128 stands for zero in the data rows.
A hidden rule labels the rows of this table. It goes by one to three of the table's principal directions, not those with the most spread.
[121. 162.  98. 162. 160. 111. 135. 109.  98. 136.  83. 107. 120.  96. 109.
 126. 113. 123. 147. 124. 149. 151. 116. 116.  88. 142. 112.  96. 109. 108.
 131.  93.] D
[128. 143. 142. 117. 117.  97.  95. 143. 134. 120. 158. 140.  83. 116. 160.
 142. 161. 134. 124. 115. 101. 143. 147. 117.  80.  96. 139.  77. 112. 165.
 133. 150.] D
[141.  67. 116. 152.  61. 116. 124. 155. 116. 136. 162. 141. 151. 142. 185.
 182. 160. 145.  87. 101. 117. 120. 140. 135. 116. 120.  81. 126. 114. 159.
 137.  98.] D
[131.  95. 143. 142.  75. 120. 115. 149. 138.  87. 159. 120. 137. 127. 141.
 127. 152. 122.  78. 117. 114. 110. 154. 144. 137. 108. 122. 135. 120. 152.
  99. 130.] B
[115. 135. 144. 129. 102. 110. 105. 118. 159. 100. 138. 146.  83. 129. 142.
 102. 148. 168.  95. 128. 135. 133. 158. 121.  98. 112. 132. 131. 122. 133.
  98. 126.] D
[142. 149. 107. 124. 150. 139. 134. 121. 138. 109. 123. 112. 133. 130. 115.
 106. 139. 130. 127. 135. 127. 115. 147. 150. 138. 134. 108. 132. 133. 118.
 130. 121.] C
[ 90. 141. 104. 185. 125.  63. 103. 106. 114. 118. 143. 112.  60.  92. 108.
 118. 109.  92.  94.  88. 119. 148.  92. 109.  55. 101. 155.  84.  96. 134.
  77. 151.] D
[110. 124. 145. 173.  96. 112.  93. 142. 120. 102. 138. 160.  86. 114. 122.
 150. 150. 143. 102. 125. 149. 147. 128.  98.  65. 115. 167. 110. 124. 125.
 117. 150.] D
[133. 103. 153.  91.  86. 134. 117. 148. 151. 131. 158. 149. 125. 146. 173.
 145. 153. 152. 119. 128. 112. 124. 154. 125. 134. 114. 123. 135. 134. 157.
 135. 133.] D
[116. 114.  94. 142. 114. 112. 138. 110. 129. 142. 138. 119. 119. 132. 153.
 118. 120. 130. 103. 107. 122. 135. 116. 139. 116. 142.  99. 134. 106. 132.
 107.  91.] D
[113. 136. 110. 179. 113. 109. 121. 117. 119. 111. 128. 120. 110. 112. 119.
 122. 128. 136.  99. 113. 144. 132. 123. 124.  89. 131. 119. 116. 116. 119.
 102. 113.] D
[162. 128. 154. 122. 117. 139.  99. 187. 126. 109. 134. 156. 159. 119. 130.
 200. 190. 125. 134. 151. 128. 133. 170. 113.  97. 103. 134.  92. 160. 154.
 190. 135.] D
[106. 114. 115. 145. 109. 123. 121. 111. 136. 107. 135. 131.  95. 136. 129.
  98. 131. 139. 102. 118. 137. 135. 128. 134. 118. 127. 140. 155. 114. 113.
  88. 131.] D
[148. 151. 136.  72. 175. 138. 134. 123. 122. 146. 127. 132. 117. 144. 129.
 107. 112. 118. 183. 144. 103. 112. 121. 132. 170. 131. 141. 124. 124. 127.
 161. 170.] D
[124. 153. 102. 148. 165. 107. 149. 105. 107. 169.  95. 114. 141. 110. 128.
 126. 100. 121. 144. 122. 136. 152. 101. 124. 108. 151.  99. 104. 111. 123.
 136.  72.] A
[174. 130. 116.  65. 145. 172. 144. 151. 157. 105. 166. 104. 168. 155. 149.
 111. 159. 111. 133. 142.  81.  87. 166. 189. 200. 139.  98. 141. 139. 151.
 157. 138.] D
[133. 164. 136. 116. 151. 129. 114. 136. 134. 141. 143. 142. 117. 127. 136.
 142. 149. 138. 154. 133. 122. 139. 131. 118. 100. 116. 138.  95. 148. 142.
 156. 147.] D
[124. 105. 131. 138. 112. 134. 129. 131. 110. 125. 112. 130. 134. 128. 116.
 140. 120. 124. 133. 130. 142. 126. 123. 116. 136. 127. 136. 145. 127. 112.
 126. 136.] C
[145. 182. 143. 118. 159.  93.  94. 154. 139. 127. 154. 129. 116. 101. 134.
 159. 172. 112. 139. 123.  96. 142. 150. 119.  70.  81. 132.  44. 144. 178.
 162. 149.] D
[ 91. 161. 137. 128. 152. 117. 126.  87. 133. 128. 106. 115.  76. 113.  81.
  84.  79. 126. 150. 125. 144. 130. 100. 101. 122. 119. 172. 135. 132.  97.
  87. 177.] C
[129. 149. 126. 111. 136. 139. 135. 122. 121. 150. 140. 116. 141. 134. 138.
 124. 120. 129. 165. 127. 120. 114. 121. 125. 144. 127. 115. 120. 143. 134.
 141. 145.] B
[148. 125. 119. 124. 142. 159. 145. 132. 131. 118. 127. 133. 156. 146. 119.
 112. 128. 126. 123. 150. 132. 110. 131. 153. 167. 163. 120. 158. 133. 111.
 144. 113.] B
[104. 155. 167.  71. 159. 134. 131.  97. 158. 166. 122. 161.  83. 146. 124.
  88.  84. 153. 167. 148. 132. 139. 102. 100. 145. 138. 177. 151. 140. 115.
 123. 163.] D
[121. 142. 193.  94.  92. 130.  72. 157. 152.  77. 143. 160.  62. 115. 126.
 141. 169. 158. 139. 144. 129. 131. 178.  87.  89.  78. 191. 103. 144. 142.
 129. 212.] B
[ 95. 146. 158. 161. 115. 113. 107. 121. 119. 138. 128. 148.  96. 112. 112.
 139. 116. 145. 139. 123. 155. 146. 104.  82.  81. 109. 170. 110. 144. 121.
 112. 163.] D
[156.  79.  97. 149. 118. 166. 155. 156. 105. 129. 131. 117. 196. 143. 133.
 173. 142. 108. 115. 125. 128. 116. 121. 164. 164. 159.  99. 151. 129. 121.
 157. 100.] A
[151. 174. 118.  93. 180. 122. 121. 138. 128. 151. 153. 110. 137. 125. 134.
 145. 150. 106. 176. 120.  89. 120. 132. 139. 126.  95. 115.  75. 151. 159.
 169. 165.] C
[146.  99. 112. 108. 107. 114. 123. 144. 138. 122. 154. 134. 128. 140. 165.
 135. 152. 115.  98. 122.  96. 123. 148. 147. 132. 125. 104. 127. 108. 157.
 136. 104.] B
[142. 141.  91.  67. 198. 125. 152. 105. 123. 177. 115. 115. 135. 149. 138.
 102. 106.  91. 179. 131.  93. 137. 107. 150. 170. 137. 114. 136. 116. 128.
 155. 116.] B
[129.  83.  86. 196.  87. 124. 144. 134. 111. 117. 138. 101. 158. 119. 133.
 163. 133. 125.  70.  92. 136. 119. 118. 154. 113. 142.  83. 130. 112. 127.
 106.  88.] C
[ 99. 172. 135. 111. 171. 137. 135.  84. 135. 120.  99. 103.  79. 116.  81.
  66.  81. 129. 165. 132. 140. 129. 107. 120. 143. 132. 173. 139. 125.  89.
  90. 179.] B
[136.  85. 136. 132. 105. 152. 121. 154. 122. 124. 158. 144. 147. 153. 124.
 168. 146. 123. 127. 122. 125. 109. 120. 132. 150. 110. 148. 152. 154. 127.
 142. 181.] B
[143. 115. 102. 124. 133. 120. 143. 139. 107. 148. 126. 116. 152. 123. 159.
 142. 127.  98. 130. 122. 106. 141. 121. 144. 133. 150. 100. 111.  97. 147.
 149.  79.] D
[143. 115. 143. 129. 104. 144. 112. 158. 119.  71. 139. 119. 124. 120. 119.
 128. 153. 113. 118. 136. 118. 107. 157. 140. 143. 119. 147. 125. 117. 131.
 126. 166.] D
[144. 128. 132. 110. 126. 167. 143. 146. 131. 121. 129. 119. 164. 133. 138.
 132. 138. 127. 140. 145. 126. 122. 142. 146. 158. 153. 120. 137. 136. 130.
 147. 114.] B
[126. 110. 113. 158. 116. 145. 133. 128. 119. 117. 118. 127. 134. 130. 110.
 146. 129. 139. 117. 124. 151. 122. 124. 130. 124. 137. 126. 145. 135. 103.
 124. 133.] D
[144. 121. 118. 104. 152. 158. 166. 111. 117. 148.  94. 118. 167. 148. 124.
 101.  95. 134. 155. 147. 137. 109. 121. 146. 195. 168. 100. 169. 122. 101.
 142.  99.] D
[121. 135. 134. 119. 149. 158. 143. 107. 152. 114. 134. 126. 126. 147.  91.
  81. 102. 129. 125. 142. 136. 105. 112. 146. 175. 147. 156. 174. 147.  97.
 104. 161.] D
[ 96. 121. 141. 113. 109.  89. 110.  87. 171. 119. 136. 144.  48. 139. 129.
  81. 107. 167.  91. 110. 127. 125. 131. 114. 113. 101. 144. 153. 115. 122.
  68. 156.] D
[ 95. 119. 168. 117.  99. 141. 102. 114. 158.  83. 144. 140.  65. 139.  93.
  93. 121. 152. 119. 128. 143. 110. 135. 110. 138.  94. 197. 168. 148. 102.
  75. 226.] D
[109.  98. 102. 182.  82. 122. 145. 111. 117. 125. 131. 107. 136. 121. 130.
 127. 102. 136.  85. 102. 145. 115. 109. 133. 124. 150.  96. 145. 112. 116.
  87.  97.] D
[ 98. 127. 111. 166. 141. 119. 153.  85. 115. 133.  90. 110. 119. 119.  90.
  83.  69. 119. 114. 123. 157. 135.  87. 126. 139. 158. 137. 161. 108.  86.
  81. 104.] D
[141. 101. 161.  84. 107. 128.  89. 165. 142.  99. 154. 165.  94. 144. 150.
 151. 179. 130. 128. 137. 105. 135. 165. 123. 122.  86. 170. 127. 128. 151.
 146. 181.] A
[ 90. 146. 108. 194. 113.  92. 114. 101. 127.  78. 116.  83.  76.  82.  89.
  98. 117. 120.  83.  95. 143. 139. 126. 126.  72. 109. 140. 103. 102. 113.
  52. 136.] D
[166. 127. 122.  71. 156. 165. 134. 133. 161. 131. 143. 169. 135. 180. 142.
 114. 153. 157. 138. 162. 119. 104. 152. 156. 174. 149. 116. 170. 151. 117.
 175. 133.] D
[144. 110. 112. 137. 112. 117. 100. 173.  95. 106. 159. 120. 128. 114. 147.
 177. 177.  79. 134. 112.  95. 137. 141. 132. 100.  95. 139.  83. 114. 161.
 154. 158.] D
[164. 146. 119.  92. 136. 133. 119. 156. 149. 109. 162. 132. 133. 134. 175.
 123. 180. 124. 117. 140.  88. 128. 171. 163. 125. 137. 102.  98. 113. 169.
 161.  98.] D
[140.  72.  94. 102. 126. 180. 171. 111. 151. 144. 134. 143. 159. 189. 146.
 101. 112. 147. 106. 139. 133. 109. 116. 176. 207. 188. 105. 224. 127.  94.
 126.  92.] B
[143. 152. 157. 117. 143. 116.  99. 164. 106. 144. 122. 149. 137. 110. 133.
 187. 164. 120. 174. 138. 125. 150. 142.  92.  86.  89. 145.  70. 150. 155.
 183. 150.] C
[128.  98. 132. 134. 110. 154. 148. 134. 105. 125. 100.  99. 174. 123.  96.
 148. 103. 109. 145. 128. 145. 104. 121. 123. 173. 127. 122. 156. 145. 107.
 124. 144.] C
[130. 111.  85. 164. 115. 143. 156. 129. 111. 143. 129. 106. 175. 128. 146.
 143. 127. 118. 111. 116. 135. 135. 114. 152. 130. 165.  85. 136. 120. 126.
 128.  64.] D
[123. 113.  79. 158. 117. 105. 133. 113. 106. 141. 123. 131. 118. 131. 155.
 123. 130. 128. 110. 115. 132. 142. 119. 131. 101. 147.  91. 130.  94. 123.
 124.  73.] D
[ 97. 155. 115. 147. 147. 113. 138.  94. 113. 150. 106. 106. 115. 111. 108.
 100.  90. 117. 150. 117. 143. 142.  96. 110. 116. 130. 133. 125. 125. 110.
 100. 123.] D
[127. 102. 201.  93.  85. 143.  96. 166. 145. 132. 139. 188. 126. 144. 134.
 182. 153. 158. 144. 153. 143. 130. 149.  78. 121.  92. 175. 140. 174. 141.
 159. 180.] B
[150. 105. 148. 151. 102. 111. 112. 170. 108. 103. 117. 145. 150. 108. 140.
 164. 158. 114.  98. 141. 128. 141. 153. 122. 105. 128. 125. 101. 104. 151.
 151.  87.] D
[129. 134. 121. 142. 127. 126. 118. 141. 108. 132. 130. 139. 133. 123. 139.
 144. 147. 118. 141. 133. 131. 145. 127. 118. 104. 129. 132. 111. 126. 133.
 147. 117.] D
[ 94. 163. 150. 196. 133.  45. 103. 107. 100. 153. 108. 129. 101.  82. 109.
 138. 105. 127. 121. 101. 146. 158.  97.  75.  46.  81. 135.  63. 119. 144.
  99. 119.] D
[133.  91. 114. 129. 114. 151. 155. 139. 118. 148. 132. 105. 180. 134. 135.
 157. 116. 107. 126. 115. 121. 121. 111. 147. 164. 143. 108. 146. 133. 132.
 132. 111.] C
[114. 147. 127. 189. 134.  88. 115. 139.  97. 132.  94. 115. 128.  72. 109.
 178. 130. 109. 120. 111. 147. 173. 115.  97.  45. 114. 132.  61. 115. 137.
 129.  94.] B
[138. 136. 172. 104. 128. 154.  92. 162. 154. 122. 162. 205. 104. 156. 137.
 155. 175. 160. 137. 163. 137. 140. 142. 106. 103. 121. 187. 132. 166. 133.
 174. 175.] B
[160. 115. 155. 109.  89. 101.  94. 183. 133. 117. 166. 138. 145. 118. 178.
 191. 193. 128. 113. 117.  90. 124. 180. 125.  97.  76. 100.  68. 131. 197.
 165. 129.] A
[137. 134. 122.  94. 148. 136. 141. 120. 141. 178. 132. 158. 148. 158. 157.
 130. 126. 146. 151. 144. 126. 135. 120. 125. 142. 146. 106. 145. 146. 133.
 163.  95.] B
[128. 174.  99. 129. 184. 105. 116. 105. 125.  85. 127.  90.  90. 111.  75.
  64. 121.  74. 136. 126. 105. 111. 129. 149. 135. 104. 149. 113. 116. 114.
 101. 176.] D
[126. 128. 148. 133. 113. 125. 109. 142. 134. 100. 136. 118. 120. 116. 115.
 144. 150. 133. 123. 118. 127. 122. 148. 124. 116.  89. 143. 113. 142. 137.
 116. 169.] C
[ 81. 172. 128. 182. 134.  78. 109.  94. 113. 114. 111.  89.  64.  74.  85.
 113.  96. 123. 128.  90. 143. 144. 103.  94.  59.  90. 155.  75. 114. 118.
  69. 170.] D
[132. 108.  73. 153. 141. 134. 174.  90. 123. 118. 104.  75. 160. 135. 107.
  76.  89. 113.  96. 113. 131. 100. 116. 179. 186. 164.  74. 175. 102.  96.
  85.  79.] D
[129. 149. 156.  90. 132.  93. 102. 131. 150. 129. 136. 143.  97. 121. 134.
 125. 137. 125. 133. 134. 107. 130. 149. 105. 108.  89. 139. 101. 134. 156.
 133. 147.] D
[144. 108. 153. 111. 109. 138. 118. 151. 145. 127. 137. 153. 147. 142. 130.
 165. 151. 146. 123. 137. 131. 114. 149. 119. 135. 107. 126. 138. 160. 138.
 152. 144.] D
[131. 148. 135. 144. 126. 109. 107. 151. 122. 122. 135. 127. 123.  99. 133.
 167. 156. 120. 127. 120. 122. 148. 140. 113.  74. 106. 131.  72. 131. 155.
 145. 127.] D
[147. 143. 104. 120. 135. 125. 110. 145. 139.  78. 150. 116. 109. 122. 132.
 109. 170. 102. 106. 133. 101. 123. 165. 157. 116. 123. 125. 109. 112. 143.
 131. 130.] C
[169.  92. 114.  64. 126. 164. 145. 157. 134. 126. 147. 113. 173. 157. 157.
 144. 152. 104. 144. 134.  87. 101. 157. 170. 198. 131.  99. 150. 129. 148.
 164. 132.] D
[102. 100.  99. 168. 121. 118. 174.  88. 100. 155.  79.  87. 156. 114. 115.
 104.  58. 115. 114. 108. 151. 134.  85. 133. 155. 167.  96. 160.  93.  98.
  82.  63.] C
[109. 190. 134. 181. 129.  61.  86. 126. 120. 107. 109. 117.  69.  60. 109.
 152. 144. 136. 115. 108. 141. 158. 144.  80.   6.  85. 130.  29. 117. 148.
 116. 126.] D
Which label does each new row get?
[146.  99. 125.  77. 137. 167. 165. 127. 135. 146. 120. 117. 178. 158. 143.
 108. 110. 116. 145. 145. 114. 113. 128. 161. 213. 160. 110. 180. 126. 122.
 139. 102.] >> C
[142. 119. 157. 164.  87. 124.  78. 192. 108.  66. 142. 146. 118.  95. 118.
 194. 193. 111. 109. 135. 131. 139. 167. 105.  65.  91. 167.  77. 132. 150.
 152. 165.] >> C
[117.  79. 124. 152. 123. 176. 178.  94. 112. 132.  73. 124. 172. 157.  84.
  90.  65. 148. 125. 146. 182. 104.  95. 141. 215. 183. 126. 232. 129.  53.
  97. 107.] >> B
[111. 161. 118. 102. 190. 121. 150.  83. 133. 165. 101. 112. 110. 130. 106.
  81.  76. 118. 165. 128. 126. 138.  92. 129. 150. 140. 141. 138. 123. 106.
 114. 133.] >> B
[148. 144. 120.  78. 176. 172. 160. 119. 153. 143. 146. 109. 171. 161. 121.
  92. 117. 114. 155. 144. 106. 101. 122. 173. 207. 149. 120. 163. 156. 123.
 142. 140.] >> B
[138. 165. 156. 117. 148.  99. 107. 153. 118. 148. 137. 125. 133. 100. 145.
 167. 153. 117. 158. 120. 105. 149. 137. 109.  87.  88. 130.  51. 135. 175.
 160. 138.] >> C
[115. 106. 101. 151. 135. 142. 170. 102. 105. 165.  92. 114. 168. 135. 123.
 116.  82. 123. 134. 126. 153. 137.  89. 135. 160. 173. 104. 169. 117.  97.
 116.  71.] >> C
[117. 143. 101. 143. 137. 126. 145. 103. 116. 136. 116. 103. 130. 122. 125.
  99. 105. 123. 136. 121. 134. 126. 114. 134. 134. 146. 107. 132. 116. 115.
 110. 106.] >> D
[141. 104.  95. 125. 150. 158. 170. 114. 114. 151. 103. 118. 175. 152. 125.
 111. 101. 117. 135. 139. 136. 121. 106. 158. 187. 177. 102. 178. 119.  99.
 138.  83.] >> B
[125.  70.  95. 142. 116. 158. 168. 112. 114. 151. 124. 122. 165. 162. 130.
 124.  95. 126. 116. 118. 140. 114.  92. 155. 187. 168. 109. 196. 121.  96.
 115. 106.] >> A
[121. 170. 113. 159. 168. 103. 134. 106.  95. 145.  91. 101. 136. 100.  92.
 120. 100. 109. 160. 123. 142. 130. 106. 111. 111. 119. 115.  96. 129. 114.
 128. 123.] >> B
[146.  72. 117. 100. 109. 158. 151. 133. 116. 134. 131. 121. 169. 165. 140.
 128. 121. 120. 138. 129. 118.  95. 130. 153. 207. 135. 105. 185. 128. 118.
 135. 136.] >> C
[145. 109.  99. 108. 130. 145. 171. 114. 143. 139. 131.  95. 169. 145. 156.
  98. 110. 128. 105. 121. 108. 110. 131. 180. 187. 170.  70. 158. 105. 133.
 116.  67.] >> D
[156. 133. 164.  64. 134. 138. 114. 163. 135. 140. 143. 150. 146. 139. 151.
 155. 156. 120. 168. 151. 100. 121. 155. 118. 149. 105. 136. 111. 149. 162.
 181. 154.] >> A
[ 95. 149. 147. 153. 111.  93. 100. 115. 125. 114. 124. 139.  64. 100. 119.
 115. 117. 137. 119. 120. 141. 149. 120.  88.  69. 112. 165.  99. 111. 127.
  96. 150.] >> D
[132. 133. 133. 132.  98. 144. 120. 149. 121. 117. 134. 120. 140. 117. 149.
 156. 157. 145. 139. 127. 133. 129. 154. 120. 109. 123. 113. 106. 136. 141.
 141. 124.] >> B
[144. 122. 151. 118. 111. 123. 101. 160. 119. 115. 140. 139. 131. 124. 130.
 171. 162. 125. 142. 129. 119. 117. 153. 111. 115.  86. 136. 102. 146. 148.
 156. 171.] >> A
[111. 163. 105. 161. 179. 117. 147.  91. 112. 131.  99.  89. 133. 110.  78.
  84.  89. 100. 140. 121. 141. 131.  94. 139. 137. 134. 133. 129. 126.  99.
  96. 125.] >> D
[111. 115. 138. 152. 116. 136. 142. 110. 121. 151. 104. 132. 138. 131. 108.
 144.  96. 158. 133. 122. 164. 122. 104. 106. 131. 134. 126. 150. 147. 100.
 117. 132.] >> C
[131.  84. 143. 128. 104. 157. 131. 149. 131. 114. 129. 157. 135. 144. 135.
 140. 136. 132. 105. 144. 139. 139. 127. 135. 144. 157. 158. 164. 119. 117.
 132. 119.] >> A
[158. 123. 151.  72. 127. 152. 127. 152. 147. 139. 144. 156. 150. 155. 159.
 142. 153. 145. 147. 153. 112. 115. 156. 133. 159. 130. 118. 137. 146. 148.
 173. 129.] >> C
[164. 125. 110. 131. 127. 139. 132. 158. 120. 126. 138. 118. 178. 128. 149.
 169. 168. 126. 126. 127. 116. 118. 155. 150. 128. 127.  80. 104. 137. 151.
 169.  97.] >> C
[149.  58. 149.  80.  84. 163. 141. 155. 142. 150. 131. 189. 152. 173. 175.
 157. 130. 152. 114. 160. 130. 126. 137. 125. 172. 173. 126. 188. 123. 129.
 168.  90.] >> A
[136. 141. 109. 139. 153. 148. 163. 116. 115. 145. 119.  90. 185. 129. 118.
 111. 105. 114. 143. 125. 129. 111. 111. 156. 172. 152.  93. 137. 136. 120.
 127. 100.] >> C
[167. 123. 144. 105. 124. 156. 118. 174. 135. 115. 142. 144. 173. 138. 135.
 175. 177. 128. 137. 151. 120. 113. 166. 136. 139. 116. 117. 119. 163. 148.
 183. 135.] >> B
[113. 118. 121. 147. 109. 111. 108. 133. 132.  96. 148. 128.  87. 116. 124.
 122. 137. 108.  95. 116. 119. 137. 127. 128.  98. 119. 157. 120. 108. 133.
 100. 147.] >> A
[ 99. 186. 164. 121. 165.  92.  86. 111. 127. 142. 100. 162.  62. 108.  87.
 129. 121. 141. 179. 141. 152. 157. 119.  58.  63.  75. 190.  93. 158. 115.
 135. 191.] >> D
[160.  97. 104. 138. 102. 138. 133. 172. 126. 121. 158. 119. 180. 129. 176.
 178. 181. 113.  93. 118. 103. 136. 154. 166. 119. 139.  83. 107. 118. 168.
 157.  70.] >> D
[149. 106. 144.  71. 111. 175. 139. 141. 166. 118. 149. 148. 153. 169. 149.
 110. 142. 147. 122. 157. 119. 101. 157. 152. 192. 149. 121. 182. 149. 129.
 143. 126.] >> C
[148. 114. 190. 103.  98. 149.  98. 168. 138. 121. 134. 188. 128. 146. 149.
 177. 173. 185. 143. 155. 144. 127. 165.  99. 117. 106. 151. 126. 157. 139.
 174. 161.] >> D
[124. 112. 129.  99. 114. 154. 144. 111. 151. 118. 120. 127. 135. 151. 126.
  87. 112. 142. 122. 145. 136. 108. 141. 140. 178. 147. 120. 185. 134. 108.
 107. 118.] >> C
[158. 152. 127.  98. 147. 156. 116. 154. 160.  96. 167. 121. 137. 138. 128.
 134. 179. 126. 128. 136. 102. 109. 165. 162. 136. 112. 128. 113. 158. 147.
 153. 163.] >> C
[137. 115. 121. 132.  92.  93. 110. 139. 148. 112. 166. 104. 114. 117. 149.
 161. 157. 138.  88.  86.  97. 105. 157. 138. 101.  77.  87.  89. 129. 170.
 112. 149.] >> A
[135.  62. 130.  86. 116. 180. 157. 116. 155. 131. 122. 163. 139. 190. 127.
 101. 105. 153. 112. 153. 141. 104. 122. 153. 216. 172. 140. 238. 133.  85.
 124. 129.] >> D
[ 96. 134. 137. 186. 110.  81. 116. 117. 105. 126. 116. 110. 113.  88. 104.
 133. 102. 108. 107. 104. 142. 142. 103.  97.  82. 105. 141.  95. 115. 133.
  87. 127.] >> D
[134. 105. 126. 113. 120. 148. 161. 113. 122. 149. 134. 107. 174. 154. 133.
 103.  93. 127. 139. 125. 122.  88. 111. 149. 207. 142.  97. 172. 135. 121.
 117. 129.] >> A
